Named turns come first, each shown by rows before and after it. Which turns, in which order, take the first row of each pair that follows to the second? Write the first one first, as in the answered first pair.
F:
[ -2 -17   4 -22   7 -13  -8   8   7  25  17  -9   0   7] => [-11  -5   8 -23  15 -13  -9  12  10  10  28  -1   5   3]
[  8 -20   9  -7  -7  -2  -5   0   0  17  -3 -10  -1   6] => [ 3 -3 -3 -6 10 -6  3 13  9 12 12 -5  7 17]
[ -6 -12   8 -24   4  -9  -4   5   4  14  13  -5 -11  -1] => [ -7  -8   6 -23   8  -9  -3   8   8  12  17  -3  -8   0]
[-14   0  -5   6  -5  -1  -8  -1  -9 -25   5  -7 -14 -13] => [ -4 -16 -10   3 -14  -1  -5  -5 -12  -5  -7 -18 -18  -4]
C:
[  9 -17  13   5 -12   2   4 -20 -17  13 -26 -11 -19  -9] => [ 14  -4  -6  15  -6   3  18 -12 -12  17 -29 -15 -13   9]
[ 14  19  -4  23  -4   7   1 -21 -12 -30 -10  22  -4 -16] => [ 15  22 -11  26  -3   7   5 -19 -10 -26 -11  20  -4  -9]
[-17  -2  11  -7  11   7 -23  -2   8  -7  15  13   2  -2] => [-11 -13  16  -6  -1   9 -25 -11   1  -5   4  10  -5  -7]
M:
[ -8  21   3   3  26 -20  19  -3   7  -6 -12   5   9  -2] => [-11  17   8  -5  31 -24  16  -1   9  -3  -4   4  12  -2]
[ -8 -12   1 -22  11  -4  -1  16   6  21  28  -9   5   6] => [  0 -20  -5 -16   1  -3   4  11   2  32  16 -17   2  16]
[ -2  -6   5  -2  -5  -9  -6 -11   0 -12   9  -8   3 -27] => [ -1 -11   6  -6  -5 -11  -6 -11   0  -7   9 -10   0 -25]
Now pairs of rows:
Each pair is two turns apart.
[ 18  -2   8  20   5  14  23 -16   0  -9  -8  15  -5 -19] => [  9  -1  17  10  17  12  17 -11   3 -13   8  22   0 -25]
M, M
[ -3   9 -12  -3  12  -5  13   2  27  18   5  -4   7   3] => [ -9   5  11  -4   5  -2   1 -13  17  -4   1   5  -1 -29]
F, C
[-14  -6  34  -6  10 -11  -4 -23 -18 -29  -6   3 -24 -59] => [ 22 -18  -8  15 -12  -4  20 -25 -23  19 -49 -27 -33 -11]
F, M
[-19  12  27  -2   8  -1 -14  -8  -2 -41  14  22  -2 -39] => [ 25 -24  -7  15 -27   7   4 -17 -15  22 -40 -16 -19   8]
F, C
[ -4  17 -13   3   8  -2  11  12   7   2   7  -4   9  15] => [-11   6   4 -14  11  -6   1  11   6   9  20  -2  10   7]
C, M
[ -2  25  -2   5   3  12   1  -2  16 -33  10  24  11  -4] => [ 18  -1  -3  13 -25  18   1 -23   1 -14 -25   8  -5  -5]
F, C
[  9   4  21  -6  -3  -9   0  -1   1 -38  -1  -3  -4  -5] => [ 21  -6  11   1 -16  -8   6  -8  -5 -21 -18 -13  -9   4]
F, M
[ 19  -5 -10   0 -14   9   4  -7  -6  18 -17 -20  -8   8] => [  0  30 -15   1  12   6   9  10   9 -13  12  -3   8   3]
C, F
[ -5   9  22   3   5  -1   1 -13   9 -14   9  19   7 -32] => [16 -7 -9  3  1 -2 14 -2 15 36 -4 -3  7 16]
F, F
[  4  -6   0  18 -26  16   9 -16 -37 -14 -29   2   2 -28] => [  5  22 -33  27  -8  16  29   3 -25 -11 -21   3  15   5]
C, C
[-3 -4  2 -6  6 -3 -1  5  3  2  8 -2  2  1] => [ 3 -9 -1 -4  1 -2  0  2  1  9  2 -6 -2  6]
M, M
[  0 -18   1 -21   0   8  32  16  -7  31  12 -17 -11  14] => [-18  -5  21 -29  13   6  21  17  -4   1  33   2  -6 -14]
F, C
[ -1 -17  -4 -20  10  -4  -3  13   9  29  18  -8   6  20] => [-14 -14  22 -23   7  -5 -17   2   4  -1  25   6   3 -16]
F, C
[  3 -29  17 -18  -4  -7  -4  -5   3  35  13 -19   2  -1] => [ 20 -12  -8  14 -23   4  14 -14  -3  26 -18 -26  -4   6]
M, M
[ -3 -17  25  -4   6   1 -18 -14   2   7  -1   6   4 -19] => [ 11 -19  10   8  -4   5  -8 -18  -1  18 -21  -4  -2  -4]
M, C
[-3 23  3 -1  4 -3  7 -6 -5 -7 13 19  3  6] => [ -5   7  11 -14   7  -4   2  -4  -3   8  19  16   3   7]
M, M
[  0 -10  12  -1  -3   5 -14 -16 -10   4  -1  -9  -8 -12] => [  7   1  -4  13  -7   6  -7 -18 -11   1 -13 -12  -9  -4]
C, M
[  6  -7 -13  17 -17   5  -6 -31 -21  -5 -40 -24 -18  -5] => [ -7  33 -41  24  12   2  13  -6  -2 -19 -17 -15   0  20]
C, F
[  1   9   9   3   2   1  -5  -9  -4 -14  -9   7   8 -21] => [ 10   4   0   8  -7   3   1 -13  -6   1 -23  -3   4  -9]
F, M
[  3   6 -20  14   7  -2   8 -10  -9 -13  -2  -5   1  -6] => [  4  -4  -9   8   2  -1   0 -19 -13 -13  -4  -5  -4 -17]
M, F
[-9 15 -6 -2 23  4  9 11 13  1  8  6  9  4] => [ -7 -10  21  -9   3   5  -7  -7  -2   1  -3   5  -3 -23]
C, F
[ -3  20 -18  11  -2  -5   5   9   3  -1  -1   9   9  10] => [-13  13   5   1  -2  -7  -9   1  -1 -14   6  15   7 -17]
F, M
[ -4  10   7   5   4   6  -7 -11  -6 -28 -10  10   0 -21] => [  6  10  -3  14  -5   9  -1 -14  -7 -22 -23   2  -3 -12]
C, C
[ -4  12   4   7  -3   7  -4  -6  -1 -19   2  11   1 -11] => [  1   8   1  12  -8   8  -1 -10  -4 -14  -8   8  -4 -10]
C, C
[ -7  17  15  -4  13  -3  -8  -2  -5 -10  11   6   2  -4] => [  0  -5  22 -12   3  -3 -12  -9 -11  11   3  -3  -4  -3]
M, F
[-12  26 -12   4  10  10  14  27  16 -21   4   7  18   7] => [ -7 -16  28  -7 -18  14  -9  -3  -4 -19 -13   4  -3 -32]
C, F
[ 11 -14  -7   4 -20   0  -1  -8  -8  13 -22 -12 -14   6] => [ -6  24 -22   7   8  -3  10  12  10 -11   4   3   3  16]
C, F
[ 16  16 -15  11 -27   5  -9 -14 -12   8 -17  -5   6 -14] => [ 16  19 -20  11 -24   5  -5 -11  -7   9 -17  -5   8  -8]
M, F
[  0  37 -26   5  21  -7  17  17  15   5  11   4  10  26] => [-18  18  25 -12  15  -8 -12  -2   6 -22  24  19   2 -29]
F, M
[-10   6  15   7   1   1   4 -11  -5 -13  -8  12   2 -24] => [ -5  -4  17   7  -5   1   2 -15 -10  -3 -15   7  -1 -22]
M, C
[  1  20 -12   8   3   3  12   2   0 -14  -3   6   5   7] => [ -6  12   6   1   0   2   0  -6  -5 -22   1  10   1 -12]
F, M
[ -1 -24  -2 -14  10  -3  -7   8  10  30   3  -4   0  16] => [-12  10 -13  -1  22  -3   4  18  17   0  14   8  11  16]
M, F
[ -2   3  -8   6   5  -9 -13   6   1 -14  18  15   3   7] => [  5 -18   3   2 -10  -6 -21  -7  -7  -5   5   8  -7  -4]
C, F
[  8 -25   3 -15   4 -14   2  -2   4   4   8 -14   4  13] => [  6  -3  -9  -7  13 -13   9   7  10  -8  16  -6  11  19]
M, F
[ -7  23   8   6  12  -4   0  -7   5 -28  14  13  -3 -12] => [ -9  -5  22 -15  14 -10 -10  -4   6   1  26   4  -4  -9]
M, M
[ -4 -13  28   0   3   5   1 -19  -9  -5  -2  12  -7 -17] => [  5  -9  18  15  -6  11   9 -25 -12  -5 -17   9 -12 -10]
C, M
[ -8  14  14 -14  19  -4  -8   5   4  -6  20   4  10   0] => [  3  -9  14 -20  10  -6 -11   2  -1  21   9 -10   6  10]
M, M
[  8 -10  11   3   2   2 -10  -5 -11   4  -9 -18  -6   2] => [  4  10  -5   7  15   2   0   8   0   1   2 -13   3  17]
C, F
[ -2  15 -24  33  -7  15  12   5   2   9 -30  -7  -4  29] => [-30  28  -8  11  25   6   3  22  16  -9  15   9  11  17]
C, C
[-11 -17  42 -33  -8  11 -19  -4   3   1  11  14 -17 -28] => [ 20 -21   7  -2 -35  20   2 -15  -5  21 -32  -7 -29   1]
C, C
[-13 -15  26 -23  -8  10 -13  -9 -11 -20  21   5   2 -19] => [ 13 -22   3   0 -33  18   2 -20 -20  -2 -16 -11  -8  -1]
C, C
[-19   8  -4  -2   1  -8  -4  -8   5 -20  -4   6  -5  -8] => [-22  -7   6 -14   2 -10  -9  -6   6  -7   4   3  -5  -9]
M, M
[  3  13  -9  23 -14   9   5  -6  -3 -27 -26  12  -4 -14] => [ 10 -11  -1  15 -24   8  -3 -13 -10  -9 -35   4 -11 -15]
M, F
[  0  43 -15  21  25   8  -5 -14   4 -25  -6   8  -6   5] => [  9  26  -8  28   4  12 -10 -28  -7 -22 -26   2 -17  -4]
F, C
[ 20  -8 -12  16 -20  12  -1 -21  -6  10 -26  -9  -3   3] => [  3  31 -25  19   8   7   9   0  10 -16  -1   8  14   9]
C, F
[ -6  10   4   3  -2  -2   4   1  -3 -14   3   7   8  -6] => [ -2 -10  13  -3  -6  -3   0  -7  -7  -1  -3   1   1  -7]
M, F
[-20  -1  13 -24  36  19 -18  18 -10  -3  26   6 -18 -11] => [ -1 -24  18 -13   3  28 -22  -5 -27   7 -10  -7 -36 -20]
C, C
[ -2 -20  19  -7 -12  -7 -12 -17  -6   1  -3  -2 -11 -18] => [  8  -6  -1  15 -21  -2   1 -21  -9  -2 -23  -5 -13  -6]
C, M
[ -5  14 -25   9  33  -7   0  19   3   6  30  16  39  15] => [ -8 -20   5 -16  28 -12 -20  12  -5  21  38  13  32  -2]
C, M
[  7  11 -12   2   0   8  13  -4   4  -6  -2  -6  -4  16] => [  1  10   2   2  -3   8   5 -10  -1 -22   0   2  -7  -4]
M, F
[ -6 -11  17  -4 -12   5 -45  -8 -23   5   9   8   1 -23] => [ -3   7 -18  -3  13   0 -26  21  -4  28  26   3  18  23]
F, F
[ -2  27 -24  18   4  15  12   1  -3 -26 -13 -10   3   0] => [ -3   3   5   8  -8  16  -6 -16 -15 -29 -18  -8  -7 -28]
M, F
[ -8 -18  32 -15 -11   1 -19  -6  -2   9   4   0  -5 -25] => [  8 -12  11   7 -28   7  -9 -15  -9  11 -24  -9 -12 -15]
C, M
[-14  31  -8  10  18  -5   8  13  12 -18  17  14  16  -2] => [  4   1  12  19 -21   3  -3 -20 -12 -16 -20   4  -9 -27]
F, C
[ -8   0   5   7 -13   4  -4 -37 -12 -16  -7  -4 -17  -8] => [  1  13 -20  15  -8   5  11 -25  -4   1  -9 -14 -10  23]
C, F
[  6 -21 -19   7  -1  -7   8  15  16  19   1  -6  -6  20] => [ -2  -7 -22   8   8  -8  12  19  20   6  12   0  -1  19]
M, C
[ 26  26 -21   4  -1  18  17   1  13   7 -10  13  16  24] => [  3  25   5 -17  18  12   1   8  19 -10  22  29  24   0]
C, C
[  1  -9  33 -14  -2  -4 -19 -12 -12  -7  14   3   6 -17] => [ 15 -12  21   1 -22   4 -12 -23 -20  -2 -11  -5  -2 -13]
C, M
[  4  12 -25  -4  10   8  13   4  22 -10   4   5   9  17] => [ -2   6 -16 -15  16   7  10   9  24  -7  15   5  13  12]
M, M
[-12   5   0  12  -5   2   3 -10  12   5 -15 -10  11  18] => [-20   9   6   7   4  -2   0  -3  16   0   0  -5  16  14]
C, C
[  1 -15   3 -11   0 -10  -1   2   8  12   3  -7  -3  -1] => [  0   1  -8  -7   9 -10   6   8  13   6   7  -4   1   8]
M, F
[ 10  11 -29  18  -2  10  10   3  10 -15  -9  -5  -3  12] => [ -6  16 -10   8   8   6  -2   5  13 -37  11   7   1 -10]
F, M
[-12  12 -26  -7  -2 -11   2  19  33  11  11 -12  17  30] => [-11 -15  18  -8 -34  -3 -24 -20   9 -15 -11  -6  -6 -28]
F, F
[ 17  10 -14 -30  -9  -4 -10  -5   6  27 -13 -11   2  14] => [ 17  20 -21 -24  -4  -4  -6   0  10  23 -11 -10   5  17]
C, M
[ -7  27 -13  14   9  -4  12   2  -1 -12   0  10   8  12] => [ -7   2  15   7  -8  -3  -5 -15 -16 -16 -10   9  -6 -21]
C, F
[  8  -7  13  17 -20 -10  -5 -18  -1  -7  -7   0 -10 -17] => [  5  15 -16  15   7 -15  12   7  16   3  10   0   5  19]
F, F
[  5  26 -11  11  12  16   4  -1   3 -28   5   5   0  -8] => [ 15  -5   6   7 -10  17  -6 -17 -10 -16 -13  -4 -15 -21]
C, F
[-16  -2  15   0   7  -6 -12 -10  -6 -16  16  13  -1 -19] => [  2 -15 -11  -1   4  -6   1  -2  -2  29   5  -8   1  23]
F, F
[ -7  -7  15  -3  -3   8 -15 -19  -5 -12   0   9  -4 -31] => [  2  -5   6  11 -12  11 -10 -24  -9 -12 -15   5  -7 -26]
C, M
